In the rows, zero is written as 128.
The rows below come in pairs that one turn or mirror swaps. Which row does each named row swap with?
The rows were stretched afterwards, more along some directions than others.
kozi: [108 155 166 115 125 147 133 150 132 128 164 131 133 107 126 151 172 149
 120]
gezuz: [119 128 159 136 150 119 107 105 143 106 135 105 168  79 125 168 129 130
 106]
fime: [ 72 129 140 128 124 131  95 110 160 166 125 122 107  92 131 153 134 130
 100]
Dibir: [143 107 117 165 110 161 140 108  92 117 142 145 118 116 144 116 130 134
 120]
Nidel: [102 152  85 157 131 126 101 148 148 148  75 119  73 125 144 146 123 112
 118]
Dezep: [120 107 127 110 111 152 154 126 142 137 146 111 125 128 176  86 134 135
 137]
Debo: [143 156 148 103 142 146 151 142 163 165 123 142 101 156 119 124 137 141
 149]
zafa: [165 135 139 154 149 139 104 116 120 138 110 144 127 119 106 144  87 124
 126]
ledo: [170 125 158 151 129 126  93 117 118 135 104 140 127 132 120 123 102 138
 105]
lazud: [128 105 160 134 128  94 103 138  83 120 134 134 148  98 118 147 141 136
 109]
gogi: [160 145 151  96 156 132 151 131 154 150 142 161 111 147 102 135 118 129
 161]
bas: [139 151 149  93 144 112 152 164 121 123 137 117 104 153  93 163 114 157
 163]
Birur: [182 130 149 130  93 106 124 115 134 161 137 168 120 137 108 138 145 143
 118]
rolu: [136  98 118 170 105 123 120 127  82 117  99 158  89 138 127 108 119 123
 122]
bam: [144 162 134  82 149 153 159 136 142  91 118 105 120 144 136 139 110 147
 164]
Kelef: [117 123  97 158 141 137 134 110 153 105  82 106 120 137 161 105 122 108
 127]
viget: [155 133 122 176 142 164 137 143 150  98  78 117 107 170 146  96 101 134
 137]
Gufan: [113 131 151 142 165 155 119 151 125 165 143 124 128 112 125 149 128 143
 114]
pitut: [104 131 114 135 166 129 123 134 120 105 114  85 154 105 140 133 108 105
 123]
zag: [ 98 171 129 145 140 160 117 124 155  89 129  97  95 105 134 146 141 139
 126]
vor: [121 108 108 188 124 144 133 111 109  90 126 106 148 100 152 110 142 120
  99]
Sakep: [121 140 155 128 181 148 140 156 123 142 148 138 139 130  86 157 126 155
 148]
zetis: [ 91  94 135 159 143 115 115 107 137 111 140 113 177  81 131 130 138 122
 118]
tuvav: [164 118 136 131 119 143 161 127 116 142 150 159 175 163 103 105 126 143
 142]
Kop: [162 140 152 114 141 141 162 120 166 144 142 136 116 161 121 116 137 139
 144]
Nutaz: [121 109 142 126 113 131 157 109 191 119 135 114 113 133 155 123 127 126
 127]
pip: [170 114 153 120 145 128 157 144 120  87 126 133 151 121 140 128 123 119
 170]
Fepag: [108 166 138 116 123 111 116 148 135 136 142 142  78 124  97 159 148 145
 125]
govo: [142 105 100 171 104 111 115 130  70 126 116 165 108 124 126 116 124 121
 115]
Sider: [116 114 125 106 119 106 152 119  97 136 150 143 170 109 123 124 171 126
 135]
tipo: [100 148 147 124 127 119 120 139 152 120 125 124  63 126 111 146 134 130
 134]
nitot: [ 90 134 126 150 136 122 104 107 178 129 100 122  94 111 141 132 105  92
 131]
fisub: [127 135 177  77 138 131 153 135 119 158 175 132 156 132 101 147 151 158
 121]
gud: [123 170 150 128 155 158 152 143 142 112 154 109 114 126 105 158 152 157
 123]
Dor: [126 173 131  98 171 131 152 163 119 134 138 127 135 134  96 144 150 135
 164]
lebag: [121 158 156 119 170 167 136 168 150  87 111  94 120 124 160 145 104 115
 144]
tozo: [136 134 124 149 140 144 134 138  96  89 126 128 148 101 141 148 125 114
 129]
Temoz: [158 124 151 146 123 141 124 115 112 148 105 183 111 159 106 122 109 134
 135]
Pezi: [ 95 142 162 100 163 112 119 176 115 154 149 121  98 108 107 178 137 141
 126]
veti: [137 122 112 135 125 120 134 101 151 114  90 124 134 121 151 116 120 105
 134]
binu: [ 77 142  97 129 145 134 141 131 166 112 115  97 145 125 133 135 118 109
 139]
gefu: [ 92  88 113 143 100 109 130 145 104 142 124 113 119 128 150 105 137 139
 124]
gavug: [ 85 132 138 106 143 122 111 128 163 166 123 112  80 107 140 167 107 118
 107]
suduk: [105 115 111 146 128 123 111 111 142 120  90 136 129 120 149 101 134 111
 124]
sasu: [ 80 135 163  93 135 142 145 168 155 129 131 118 112 121 149 136 173 147
 149]
Pezo: [133 106 187 101 107 143 150 126 131 110 154 133 159 115 162 129 145 136
 119]

Gufan is swapped with gezuz
fisub is swapped with pitut
Nidel is swapped with Birur
Nutaz is swapped with viget

